In the rows, 128 means zero.
First come named turns, each shown by rows before and after it. For each pair of rows after them, which turns, in which order, take the first row to the second? The first pair is done for you.
Z836:
[183 129 159 104 134 151 163 141 167]  ->  [109 183 142  77 111 162 141 142 111]
[188 143 111 135 185 127 166 132 156]  ->  [169 157 103  74 129 173 136 128  86]
[123 107 121 127  92 123 113  97  54]  ->  [104 117 121 186 147  76 137 104 107]
Z861:
[143 137 112 145 168 115 157 129 104]  ->  [113 158 150 110 136 137 155 133  95]
[107 133 109 121 114 145  98 117 112]  ->  [112 120 111 129 112 141  89 118 122]
[139  84  99 151 115 104 155 112 106]  ->  [125 125  99 132 123 117 175 112  81]
Z18:
[122 144 150 125 157 121 146 136 172]  ->  [127 153 122 110 156 137 132 146 171]
[107 127 126  93  76 143 104 116  66]  ->  [ 90 117 162 120  82 114 119 104  72]
[130  67  41 138  94 119  86 147  61]  ->  [169  41 111 132  82 120 131 120  37]

(2 to 4 turns a pair)
[176 177 104 108 167 140 151 138 123]  ->  [164 117 173  95 101 154 105 148 162] : Z861, Z861
[137 134 154 106 132 171 157 121 114]  ->  [101 129 141 159 155 128 139 133 168] : Z836, Z836, Z861, Z18
[108 129 152 120 115 138 113 141 149]  ->  [134 110 126 113 105 146  99 134 127] : Z836, Z861, Z836
[110 158 109 117 136 144 125 137 133]  ->  [138 116 157 110 112 149 130 128 138] : Z18, Z861
[105 122  99  96  82 149  78 141 102]  ->  [116 175  64 113 153 138 120 156 140] : Z836, Z18, Z836
[125  98 137 131 110 132 115 123 134]  ->  [136 124 115 143 147 121 146 118 124] : Z861, Z861, Z836, Z18
[115 153 131 159 141  92 145 114  73]  ->  [104 164 154 162 158  88 152 129 129] : Z18, Z18, Z861, Z836
[110 152  74 108 139 167  86 145 123]  ->  [102 124  87 143 147 141  75 150 167] : Z861, Z861, Z836
[135 152 150 116 150 119 169 110 105]  ->  [ 93 115 167 135 117 105 113 127 155] : Z18, Z861, Z861
[115 139 101 157 145 132 129 160 153]  ->  [118 139 104 170 154 119 142 149 136] : Z836, Z18, Z18, Z861
[114  72 166 142  98 111 100 114 134]  ->  [ 95  84 164 161 115  96 107 114 143] : Z836, Z836
[121  73 144  67  55 156  63 156 160]  ->  [ 46 119  98 158 129  77  74 162 191] : Z836, Z861
[107 158 146 105 144 148 150 128 129]  ->  [156  95 126 122 133 144 121 130 159] : Z861, Z861, Z18, Z18
[143 108 141 169 149 106 177  98  84]  ->  [172  99 136 169 165 118 166 127 165] : Z18, Z861, Z836
[ 89 175  75 117 126 152 107 135  93]  ->  [ 95 161 106 171 168 110 134 144 175] : Z861, Z836, Z861
[138 104  60 214 203 102 119 140 185]  ->  [151  77 212 161 123 131 184  71  54] : Z836, Z861, Z861, Z18
[184  85  43 152 112 135  80 133 111]  ->  [184 188  63 111 167 166 151 153 142] : Z861, Z861, Z836, Z18
[143  71  82 103  95 132  99 130 122]  ->  [164  76  95 136 133 103 154 103  95] : Z18, Z861
[101 151 106 148 157 106 140 114 122]  ->  [ 89 131 131 158 143  99 123 118 146] : Z836, Z836, Z861, Z836
[113 127 129 176 145  95 119  97 129]  ->  [ 97 139 123 143 119 116 108  96  91] : Z836, Z836
[144 102 154 117 110 116 142 114 106]  ->  [100 114 125 124 102 108 107 123 109] : Z18, Z836, Z836
[144 129 141 107 123 158 138 130 140]  ->  [115 140 146 112 115 150 142 123 113] : Z861, Z836, Z18
[ 84 161 191  86 109 155 136 144 160]  ->  [ 88 161 151 104 132 143 123 165 205] : Z836, Z18
[ 98 151  70 183 168 111 140 135 136]  ->  [113 186 120  93 124 180 163 133  93] : Z861, Z18
[ 83 142 119 149 134 101 131 133 110]  ->  [167 137  99 122 155 132 152 144 131] : Z18, Z836, Z18
[156 142 113 161 173  92 165 112 125]  ->  [120 190  97 132 172 114 153 130 122] : Z18, Z836, Z861, Z836
[126 112 166 124 103 124 117 142 153]  ->  [125 100 136 151 116 104 108 138 149] : Z836, Z861
[152 108  87 136 146 123 109 124 152]  ->  [122 124  94 103 112 149  94 123 115] : Z836, Z861, Z861
[143 148 143  97 116 138 140 122 107]  ->  [ 93 155 143 124 118 110 125 126 123] : Z861, Z836
[132 100 100 132 131 118 132 124 129]  ->  [124 105 132 105 105 138 128 125 123] : Z18, Z861, Z861, Z861
[114 144 156 124 131  96 126  84  68]  ->  [112 147  85 150 166  85  89 116 133] : Z836, Z18
[193 103 119 136 131 160 113 142 173]  ->  [ 89 186 154 125 129 150 120 152 172] : Z836, Z836, Z861, Z861
[137 123 180 144 148 101 137 115 163]  ->  [111 177 112 127 168 115 123 131 150] : Z861, Z861, Z18
[ 84 185 112 119 152 133 134 146 155]  ->  [115 163 115  74 110 173 117 143 122] : Z836, Z836
[129 128 143 131 145 110 148 128 153]  ->  [148 131 132 100 133 141 140 136 146] : Z18, Z18, Z861
[125 129  99 135 154 109  99 156 171]  ->  [174 103 161 127 146 116 143 133 153] : Z861, Z836, Z18
[113 123 136  70  83 149 119 149 145]  ->  [124 152 116  67 115 152 139 160 157] : Z836, Z18
[136 130 138 113 117 127 171 112 140]  ->  [137 105 129 110  93 130 137 120 148] : Z861, Z18, Z836
[132 116 120 137 138 109 129 122 144]  ->  [120 138 114 111 124 127 128 119 108] : Z18, Z18, Z836
[ 95  64 177 152  71 100  92 105  97]  ->  [ 84 117  68 117  87 132  45 148 112] : Z836, Z18
[130 123 109 174 127 121 128 117 179]  ->  [ 85 160  97 159 112 130 114 116 142] : Z836, Z836
[152 114 130 116 110 135 134 125 135]  ->  [122 113 134 145 117 106 135 117 123] : Z18, Z861, Z836, Z18
[118 165  83 135 140 140 116 144 145]  ->  [132 142  97 107 103 162  98 144 135] : Z836, Z836, Z861
[133 105 105 138 106 125 111  97  52]  ->  [131 106 111 192 159  79 132 105 125] : Z18, Z18, Z861, Z836
[166 134  93 109 127 154 111 111 119]  ->  [144  91 133 153 113 116  99  99 139] : Z18, Z18, Z836, Z18
[112 139 107 129 131 120 141 141 104]  ->  [108 130 136 112 108 131 136 142 105] : Z861, Z18
[127 130  69 118 130 146  95 141 127]  ->  [151 114  72 122 133 148  97 141 139] : Z836, Z836
[158  62  87 144 118 130  95 118 138]  ->  [157 103  97 164 166 107 161  92  96] : Z18, Z861, Z18
[122 106 120 158 130 108 103 135 153]  ->  [159 142  94 119 146 141 135 128 112] : Z861, Z18
[121  99 165 120  66 139  91 128 109]  ->  [149  80 170 153  98 115 112 129 160] : Z836, Z836
[195  89 173 129 116 129 136 103 117]  ->  [208  84 131 134 120 130 123 109 112] : Z18, Z861, Z836
[153 102 128 164 147 116 137 103 128]  ->  [151 104  91 133 122 146 103 115 111] : Z18, Z836
[ 88  80 152 187 114  61 109 121 115]  ->  [126 144  32 128 142 121 103 145  79] : Z861, Z18
[121 109 113 165 141  96 112 134 159]  ->  [162  93 100 138 127 126 106 137 154] : Z836, Z836, Z836, Z18
[152 131  95 140 172 128 164 145 149]  ->  [112 156 112 132 164 133 158 156 164] : Z861, Z836, Z18, Z18
[103 122 151 137 119 140 105 146 176]  ->  [ 84 141 151 129 114 143 108 144 155] : Z836, Z18, Z836
[108 164 112  86 123 132 113 149 129]  ->  [158 127 127 112 144 120 131 147 176] : Z836, Z836, Z836, Z836
[175 143 150  47 133 167 163 129 113]  ->  [187 136 156  96 179 132 184 134 168] : Z836, Z836
[129 148 130 109 139 130 135 135 135]  ->  [140 131 117 105 123 137 121 133 122] : Z861, Z861, Z861, Z836
[127 149 133 148 127 139 158  86  84]  ->  [102 149 131 116  90 167 113 110 102] : Z18, Z18, Z861
[ 58 133 125 164 141 101  88  96 133]  ->  [102 108 148 107  91 145  91  79  80] : Z861, Z836, Z836, Z18
[ 91 150 163 104  93 149 136 145 101]  ->  [127  92  95 174 130  99 107 147 140] : Z18, Z18, Z861, Z861
[159 126 136 128 134 127  95 158 156]  ->  [169 129 111 127 142 125  99 153 136] : Z836, Z836, Z836, Z861
[106 127 130 107  98 145 115 123  73]  ->  [145  79 105 147 119 122 109 118  91] : Z861, Z861, Z18
[133 149 107 131 171 122 157 151 186]  ->  [144 122 131 104 129 146 129 161 199] : Z861, Z861, Z861, Z18
[ 85 153 133 151 153  97 160 107 108]  ->  [137  65 122 147 109 110 113 103 108] : Z836, Z836, Z861, Z861
[158 112 184 111  96 136 123 112 105]  ->  [141  91 124 135  91 121  75 122 106] : Z861, Z18, Z836
[149 152 168 147 147 139 175  87  82]  ->  [120 129 115 178 151 126  95 140 199] : Z18, Z861, Z836, Z18
[171 184  92 116 185 143 167 133 126]  ->  [128 106 212 163 133  99 149 114 166] : Z836, Z861, Z18, Z861
[111 153 188  87  81 153 140 105  74]  ->  [ 86 149 206 163 138  94 159 115 158] : Z836, Z861
[162 112  86 162 113 123 141 106  77]  ->  [149 131  77 165 122 121 143 109  73] : Z836, Z18
[ 77 152 166 122 118 137 121 142  70]  ->  [ 88 107 129 128 100 141  64 160 112] : Z861, Z18
[126 186 131 102 140 135 165 137 143]  ->  [139 129 160  89  90 151 129 140 160] : Z836, Z836, Z861
[144  74 177 134  96 119 102 126 151]  ->  [144 148  80  97 134 153  94 163 158] : Z836, Z18, Z836, Z18
[ 79 110 150 146  91 113 108 117  75]  ->  [133  61 151 159  92 114 100 123 119] : Z18, Z836, Z836, Z18
[106 171 137 126 150 124 159 127 112]  ->  [123 159 139 138 161 116 164 128 136] : Z836, Z836, Z836
[ 88 157 127 139 106  96  91 118 131]  ->  [110 162 167 140 121  93 139 102 124] : Z18, Z18, Z836
[125 148  88 112 118 147  87 141 123]  ->  [ 93 126 157 132  94 122 101 120 106] : Z18, Z861, Z836, Z861
[ 98 113  95 134 140 101 113 104 116]  ->  [143  94 116 139 153 102 135 104 149] : Z861, Z836
[130 153 124 137 168 130 179 128 134]  ->  [121 109 177 122 116 140 142 137 166] : Z861, Z861
[125 172  68 115 155 134 151 121  76]  ->  [103 113 198 143 114 104 165  97  98] : Z836, Z836, Z861, Z18
[142 100  89 152 139 102 128 117 124]  ->  [126 118 100 157 146  95 144 111 113] : Z18, Z18, Z836, Z836
[124 113 174 136 114 118 149 102  72]  ->  [148  66 120 166 123 109  98 126 141] : Z861, Z18, Z836
[153  94 179 117 107 117 142 119 152]  ->  [ 74 150 144 103  97 119 115 125 112] : Z836, Z18
[ 64 131 164 126 131 115 154 126 134]  ->  [109 148  69 107 158 137 141 142 127] : Z861, Z861, Z861, Z18
[110 130  59 124 128 132  66 139 106]  ->  [177  80 153 103 100 144 112 107  82] : Z861, Z18, Z861
[125 112 118 123 126 133 106 153 183]  ->  [140 125 161 142 151 112 170 122 147] : Z861, Z18, Z861, Z18
[147 129 123 134 141 121 134 154 159]  ->  [153 139 122 105 127 145 137 153 131] : Z861, Z836
[144 152  41 129 181 125 156 114 124]  ->  [ 95 117 160  66  73 171 105 128 160] : Z861, Z861
[134 119 116 133 121 133 121 129  89]  ->  [140 133  97 137 140 133 125 135 103] : Z836, Z18
[129 162  96 146 130 121 132 125 103]  ->  [130 166 149 121 111 136 151 123 106] : Z18, Z836, Z861
[171 168 132 136 182 117 149 166 152]  ->  [ 80 179 132 145 148 102  98 172 142] : Z836, Z18, Z18, Z861
[145 133 144  96 124 155 135 121 117]  ->  [102 133 165 127 122 127 130 112 117] : Z18, Z836, Z836
[170 129  92 105 138 158 128 138 154]  ->  [121 175  88 107 151 149 133 142 142] : Z861, Z836
[183 134 114 130 150 130 139 128 125]  ->  [115 140 182 141 124 109 128 126 144] : Z861, Z861, Z18
[158 106  75 140 130 123 113 127 117]  ->  [135 142 138 138 141 114 171 104  84] : Z861, Z18, Z836
[125 138 197 113 117 144 162 118 117]  ->  [151 143 143 146 169 121 182 110 108] : Z861, Z861, Z861
[106 116  90 152 126 105 102 129 124]  ->  [148 122  95 103 111 145 119 123  96] : Z18, Z861
[111 161  57 146 167 115 139 112  54]  ->  [ 70  71 165 157  82 105  73 118 122] : Z18, Z861, Z861, Z18
[164  71 183 168 133  82 169  97 114]  ->  [ 98 152  66 182 175  73 133 131 121] : Z861, Z18
[179  91 121 146 124 148 140  95 115]  ->  [ 90 126 147 140  96 142 120  96  85] : Z836, Z18, Z18, Z861
[109 164 115 114 146 138 110 152 173]  ->  [139 137 159 152 164 109 154 125 161] : Z18, Z18, Z861, Z861
[130 188 112 129 164 116 172 112  68]  ->  [ 99 203 141 135 169 112 170 122 107] : Z18, Z836, Z18, Z861
[ 90 132 177 103  87 140 121 126 123]  ->  [122  81 126 133  92 125  86 137 160] : Z18, Z18, Z861
[115 148  85  98 121 143  90 136 112]  ->  [171 124 124 118 143 128 152 104  86] : Z18, Z861, Z861, Z861
[ 80 142  94 164 141 103 131 110  90]  ->  [139 124 136 130 127 131 166  91  61] : Z18, Z18
[122 161 122 129 175 126 178 121  90]  ->  [101  69 147 164 122 104 103 128 144] : Z861, Z861, Z836, Z861
[ 53 180  97 139 155 141 120 140  81]  ->  [166 100  91 171 189 135 128 155 182] : Z836, Z18
[ 94 114 181 112  91 148  89 153 184]  ->  [121  94 107 101  74 158  62 140 112] : Z861, Z836
[ 84 127 134 143 113 111 116 111 157]  ->  [ 95 114 106 137 103 118 101 107 130] : Z861, Z836, Z836, Z861
[103 113 122 104 140 128  74 127  78]  ->  [143  90 124 125 158 116  96 113  73] : Z18, Z861, Z861
[175 105 104 133 149 143 131 134 152]  ->  [142 153 137  89 129 172 142 137 128] : Z861, Z861
[140 133  69 154 145 123 147 129 113]  ->  [ 82 162 124 152 137 116 148 139 147] : Z836, Z861, Z861, Z836
[165 117 141 140 140 116 160 108 103]  ->  [ 82 158 151 144 130 105 137 124 119] : Z861, Z18, Z861
[136 135 124 108  95 144 136 117  81]  ->  [132 137  89 150 136 108 143 116  93] : Z861, Z861, Z861, Z836
[ 75 138 145 157 136 106 116 136 141]  ->  [141  90 180 134 111 131 126 123 134] : Z18, Z18, Z18, Z836
[105  93  87 156 102  74  77 118 114]  ->  [ 83 126 109 137  96  84 102 106  68] : Z836, Z18, Z18, Z836
[ 63 161 149 112 117 121 124 128 114]  ->  [ 98 155 166  89 109 141 142 120  98] : Z18, Z18
[ 80 110 153 131 102 125 101 140 141]  ->  [130  88  98 135 115 130  88 146 145] : Z18, Z861
[ 82 180 164 119 161 100 178 112 145]  ->  [163  76 137  72  78 153 104 116 127] : Z836, Z861, Z18, Z836
[118 138 146 134 125 118 138 126 133]  ->  [115 133 134 140 123 116 121 133 145] : Z836, Z18
[129 130 111 122 100 156 117 123 100]  ->  [146 150  91 128 131 154 134 133 123] : Z836, Z18
[ 81 129 135 152 122  92 131 107  89]  ->  [144 123 129 156 157  96 170 104  97] : Z836, Z861
[139 126 149 101  87 146 127 128  79]  ->  [132  86 158 154  97 105 121 120 102] : Z18, Z861, Z836
[179 123 136  91  96 159 154 102  62]  ->  [ 70 112 150 131  70 127  69 143 161] : Z836, Z861, Z18, Z861
[157 114 158 131 148 127 122 124 124]  ->  [120 136 169 133 147 120 118 127 128] : Z836, Z836, Z861, Z861
[109 197 131  93 167 151 153 148 137]  ->  [131 182 166 105 171 144 178 136 139] : Z18, Z836, Z836, Z836
[ 61 171 135 135 142 130 136 153 152]  ->  [115 118 193 136 116 128 172 109  96] : Z836, Z861, Z836, Z18
[159 127 135 111 114 139 117 143 162]  ->  [128 129 135 138 123 114 112 144 175] : Z18, Z18
[117 100 130 146 102 126  97 135 149]  ->  [161 100 132 156 130 119 146 113 121] : Z861, Z18, Z18
[152 118 196  77  93 164 142 130 137]  ->  [ 90 132 120 102  96 148  72 166 176] : Z836, Z861, Z18
[147 118 191  98  90 154 140 125 136]  ->  [ 93 109 180 146 100 111 110 133 166] : Z836, Z861
[167 120  89 109 140 144 134 135  93]  ->  [131 116 144 128 124 119 152 113  63] : Z18, Z836
[108 186 147  82 131 146 163 125  91]  ->  [ 64 149 186 127 117 109 129 136 156] : Z861, Z836
[ 99 156 129 105 164 135 141 134 138]  ->  [109 122 150 103 141 142 120 142 169] : Z861, Z836, Z18
[ 94 151 103 113 129 137 102 133 141]  ->  [109 151 110  91 120 153 112 128 124] : Z836, Z18, Z836
[ 96 124 128 122 166 121 158 130 116]  ->  [ 99 122 136  89 137 152 144 138 114] : Z861, Z18, Z18
[ 76 123 106 111  96 130  88 106  92]  ->  [149 114  58 109 141 144  97 128 157] : Z836, Z18
[112 173 144 131 130 136 163 129 114]  ->  [135 119 143 165 132 116 139 137 169] : Z18, Z861, Z836, Z861
[178 155 108  95 131 144 152 149 144]  ->  [165 163 106 115 152 126 159 151 158] : Z836, Z836
[155  97 114 121 111 144  86 135 141]  ->  [171 119 132 121 129 139 139 107  88] : Z861, Z836, Z18
[ 95 120 157 163 120 108 105 122 141]  ->  [157 111  89 157 143 120 105 123 129] : Z836, Z861, Z18
[137 141 109 123 142 133 104 152 190]  ->  [164 115 185 102 107 143 135 122 147] : Z836, Z18
[119  85 123 138  98 122  89 119 143]  ->  [113  92 121 153 111 109  96 119 154] : Z836, Z836
[146  68  78 190 142  92  86 130 153]  ->  [192  45  95 152 114 124  92 119 128] : Z836, Z836, Z836, Z18
[142 150 100 130 128 130 132 117  74]  ->  [157 147  93 153 156 114 142 122 110] : Z836, Z18
[143 140  92 121 124 145 115 134 116]  ->  [140 124 160 126 110 135 141 115 108] : Z861, Z18
[107 142 152 160 144  89 143 102 111]  ->  [140 128 128 150 154 104 121 139 184] : Z18, Z861, Z836
[107 124 186 121 121 144 121 122 151]  ->  [ 87 114 136 127 105 139  81 121 118] : Z861, Z836, Z18, Z18
[153  89 106 157 144 117 121 114 153]  ->  [147 114 129 116 120 143 146  93  78] : Z861, Z836, Z18, Z836
[160 157  67 129 161 130 127 150 153]  ->  [154 162 177  98 131 144 176 125 119] : Z861, Z18
[200  92 106 145 138 132 120 127 131]  ->  [121 117 165 118  86 142 114 110  73] : Z836, Z861, Z18
[131 120 168 120 114 133 137 150 168]  ->  [119 125 145 107  99 146 111 156 159] : Z18, Z836
[146  77 104 102  76 152  96 108  73]  ->  [ 99 112 101 198 166  72 133 118 150] : Z836, Z836, Z836, Z836
[105 118 214 118 108 126 138 129 172]  ->  [175  95  98 143 154 120 117 145 197] : Z18, Z836, Z18, Z861
[130  66 126 140 145  94  89 131 171]  ->  [173  59 142 110 132 124 110 121 150] : Z18, Z18
[137 142 183  71  86 172 129 116 100]  ->  [151 167 115  58 112 189 111 143 130] : Z836, Z18, Z836, Z836
[168 145 124 145 186 127 159 137 178]  ->  [128 161 178  95 134 164 139 150 180] : Z18, Z861, Z861
[178 134 111 114 125 154 129 150 182]  ->  [124 134 113 103  85 158  86 152 163] : Z836, Z861
[117 135 122 111 120 126 128 125  95]  ->  [128 117 118 139 133 106 132 120 104] : Z18, Z861, Z861, Z861
[169 112  56 143 152 129 120 134 106]  ->  [ 69 132 173 162 124  97 140 125 111] : Z18, Z861, Z861, Z18
[109 126 156 145 111 112 146  94  78]  ->  [130 106 112 118  84 143  99 113  85] : Z18, Z836, Z836
[118 148  51 159 159 109 123 113 103]  ->  [190 126  69 131 156 135 148 105 104] : Z836, Z836, Z836, Z18
[ 68 146 113 133 149 106 109 136 142]  ->  [ 95 125 117  87 104 147  91 132 106] : Z836, Z836
[143 109 180  73 123 175 166 140 176]  ->  [100 142 127 151 194 106 184 136 179] : Z18, Z861, Z861
[ 93 186  84 102 122 118 117 144  56]  ->  [125 173 171  59  98 162 121 172 150] : Z836, Z18, Z861, Z861
[124 108 160 153  90 127 116  99  73]  ->  [114 113 137 179 115 104 118  99  78] : Z861, Z836
[145 129 150 116 119 149 117 170 141]  ->  [122 144 123 118 116 147 103 167 109] : Z861, Z836
[128 176 100 127 129 120 157 137  94]  ->  [138 134 114 174 141  88 151 139 144] : Z18, Z18, Z836, Z18
[155 112 133 121 137 129 158  99  98]  ->  [100 145 114 134 145 114 143 108  94] : Z836, Z18
[139 154  87  78 122 175  99 156 150]  ->  [184 106 178 118 136 143 159 128 171] : Z836, Z836, Z18
[107 122 112 135 122 111 127 123  92]  ->  [115 110 161 123 104 122 127 130 126] : Z836, Z861, Z861, Z861
[102 112 152 136 107 112 126 112  66]  ->  [ 99 154  77 140 152 113 116 144 102] : Z836, Z861, Z18
[133  90 124 114 175 108 187 133 132]  ->  [126  74 135  73 118 143 153 135 102] : Z836, Z861
[127 108 146 131 123 134 113 156 185]  ->  [101 135 150 144 137 121 130 154 181] : Z18, Z18, Z836, Z836
[134 104  91 133 123 153  99 152  98]  ->  [159  97 130 145 133 143 140 130  80] : Z18, Z861
[130  66 106 145 109 118  71 158 142]  ->  [ 83 148 136  82  95 157  96 160  99] : Z861, Z861, Z861
[128 139 121 123 147 140 116 154 183]  ->  [125 154 137 127 157 136 141 145 175] : Z18, Z836, Z836
[126 160 130 127 138 148 138 122 126]  ->  [141 149 133 118 129 156 136 124 125] : Z836, Z836
[104 132 144 168 149  98 145 117 115]  ->  [122 160 135  90 119 165 127 146 130] : Z18, Z836, Z861, Z861
[162  75 160 175 111  97 134  88 111]  ->  [ 77 144 134 174 117  89 126  91  78] : Z861, Z836, Z861, Z18
[148 119 113  99 123 155 113 132 146]  ->  [154 130  98 105 137 149 122 131 137] : Z861, Z861
[155 145 131  94 124 155 119 166 202]  ->  [167 103 174  94  95 153 121 146 179] : Z836, Z861, Z18
[126  88 118 141 144 115 106 136 183]  ->  [ 92 136  90  92 125 149  92 138 126] : Z18, Z836
[114 138  97 185 159  99 138 117 129]  ->  [181 112 146 151 146 129 164 117 154] : Z861, Z836
[ 87 196 120 133 159 109 167 117 106]  ->  [161  92  80 172 150  95 117 123 157] : Z18, Z861, Z861, Z861
[110 176 105 126 127 132 115 132 123]  ->  [179 126 107 122 120 140 119 124 124] : Z861, Z861, Z861, Z18
